One turn moves every row onto another: examples first, then more rows asked
Meki: 37.7; 26.3; -0.9; 16.0; 10.9; 1.9; -45.0; -6.1; 18.3; -30.1; 18.1; -0.3; -7.8; 11.5; 20.7; -11.2; 14.5; 5.8
zuzuv: 22.8; -9.4; -8.1; 9.3; 20.1; 7.7; -15.9; 15.9; 2.3; -7.1; 12.6; -4.0; 0.8; -4.0; 11.8; -25.9; 16.8; -3.4
rera: 24.1; 42.2; -0.1; -14.4; -6.2; 10.9; 4.3; -2.3; 9.1; 10.1; 4.7; 0.1; -18.5; 12.9; 26.9; -3.3; 0.9; 4.6
Mibo: 1.4; 18.0; -0.3; 3.3; -17.1; 16.3; -11.2; -20.5; 8.4; 16.6; 14.2; 1.6; -15.4; 17.8; 36.3; 9.0; 15.4; -3.6
zeti: 16.0; 23.0; -17.5; 9.6; 2.0; 12.9; -7.8; -27.1; 3.3; -2.1; 16.0; 3.3; -20.8; 2.7; 51.1; 26.2; -1.0; -18.7
nanov: 23.4; -11.0; -9.5; 10.5; 23.2; 7.0; -19.0; 13.1; 3.1; -3.6; 13.9; -4.8; 0.5; -2.1; 11.1; -23.4; 15.9; -3.4
tete: 6.0; 0.8; -17.5; 6.9; 17.7; -20.3; -31.1; -3.5; 14.7; -15.9; 20.7; 29.1; -7.0; 5.5; 29.2; 4.7; 32.7; 7.4
Zoku: 17.7; 46.9; 4.8; -0.1; -2.1; -16.7; -5.0; 11.2; 33.1; -16.9; 17.5; -24.7; -10.5; -7.9; 28.0; 13.6; 13.2; -39.5
Telo: 24.0; 10.6; -4.8; 12.0; 39.1; -32.4; -28.9; -4.7; 6.7; -8.3; -1.4; -10.9; -10.4; -13.1; 20.2; 7.4; 39.5; -19.6
letur: 21.2; 5.7; -19.7; -6.2; 46.7; 3.6; -20.7; 1.3; 16.0; -25.1; 14.0; 8.2; -11.9; 13.2; 14.7; 12.9; -7.8; -6.7
zaruf: 1.2; 0.7; -19.3; 8.0; 18.7; -18.3; -29.3; -7.9; 12.5; -17.7; 20.7; 27.8; -7.0; 8.3; 29.7; 4.2; 33.5; 5.2
feno: -15.3; 37.0; 14.9; 7.4; 4.3; -16.7; -2.3; 17.9; 14.5; -8.5; -8.2; -6.5; -13.0; -16.5; 18.8; 27.0; 2.5; -5.7
farup: 16.1; -13.1; 21.1; -10.7; 14.8; -9.4; -37.7; 9.6; 36.8; -0.2; 2.0; 5.4; -10.7; -3.6; 11.0; 6.2; 23.3; -15.6
tesu: -15.7; 20.6; 10.5; 3.8; 12.1; -11.9; -25.7; -26.9; 21.8; 5.6; 0.4; -17.5; -10.9; -22.6; 43.6; -11.6; -7.6; -23.2
lele: -17.6; 19.0; 17.7; -5.6; -8.3; 4.1; -15.4; 1.9; 36.8; -10.4; -4.2; 2.2; -9.8; -17.8; 25.5; 4.7; -17.6; -19.7
tofe: -4.2; 23.0; -8.2; 5.8; 8.6; -14.5; 0.2; 0.4; 21.8; 2.5; 17.4; -31.8; -4.2; -7.1; 27.2; 8.8; 22.2; -50.7
mon: -3.5; 18.1; -4.8; 11.1; 24.6; 4.0; -9.8; -14.4; 2.3; -8.6; -6.8; -5.0; 16.1; 0.0; 32.8; 15.2; -19.3; -39.4
Gonam: 22.4; 6.2; -22.3; -7.3; 45.5; 2.7; -22.3; -0.3; 20.2; -22.7; 11.9; 11.5; -11.0; 13.8; 13.0; 10.7; -7.6; -4.7
ter: 19.6; 30.0; 17.3; 13.9; 10.4; -11.7; -5.3; 12.8; -8.4; -2.9; -6.1; -10.7; 14.7; -20.2; 40.3; -3.5; -0.9; -20.3
Bafav: 5.9; 51.6; 20.1; -1.9; -11.4; -15.0; -19.1; -1.7; 17.8; -14.0; -7.7; 15.2; 13.1; 5.8; 33.5; -4.7; 2.8; -5.0
Vufil: 23.5; 25.5; -19.7; -2.6; 6.7; 0.2; 17.3; -0.8; -4.8; 6.6; 7.5; 6.2; -17.6; -13.2; 45.6; 6.1; 4.8; -9.4
mada: 18.8; 7.9; -14.4; 4.4; 19.0; -1.0; -42.4; -29.2; 36.5; -24.0; -3.5; -1.9; -3.3; -0.9; 14.6; -11.9; 14.7; -37.6
sipo: -5.0; 31.5; -1.3; -14.8; 12.0; -13.9; -13.6; -14.2; 43.9; -0.8; 18.6; -21.5; -10.7; 10.5; 28.0; 11.8; 5.8; -46.0
dogaf: 35.9; 28.1; 3.7; 12.5; 9.6; 1.7; -45.3; -7.4; 17.0; -29.6; 20.6; -1.0; -10.5; 13.1; 22.7; -12.9; 15.2; 7.8
Topop: -20.9; 16.3; 15.3; -5.3; 11.4; -14.5; -24.2; -16.1; 14.7; 9.0; 0.4; 15.8; 9.0; 15.6; 39.9; 19.6; 1.3; -14.3
bina: -14.7; 51.1; -7.3; 18.2; 15.8; -22.0; -9.6; -18.3; 7.1; -13.1; -10.2; -19.6; -9.0; -15.8; 26.8; 3.9; 4.2; -17.7
madi: -4.7; 29.0; 6.8; -15.2; -9.3; -25.0; -5.6; 7.6; 43.1; -0.3; 19.7; -5.2; -8.1; -4.9; 32.5; 4.0; 26.1; -33.2
Rizer: 24.1; 27.0; -8.8; -1.6; 14.0; -11.7; -17.7; 13.2; 29.9; -33.8; -13.3; 9.8; -6.5; 1.4; -7.3; 9.2; 23.1; -18.4

Bafav moves to Topop
sipo moves to tofe
Where do these go?
farup moves to mada
zuzuv moves to dogaf
Mibo moves to zeti
bina moves to feno
nanov moves to Meki

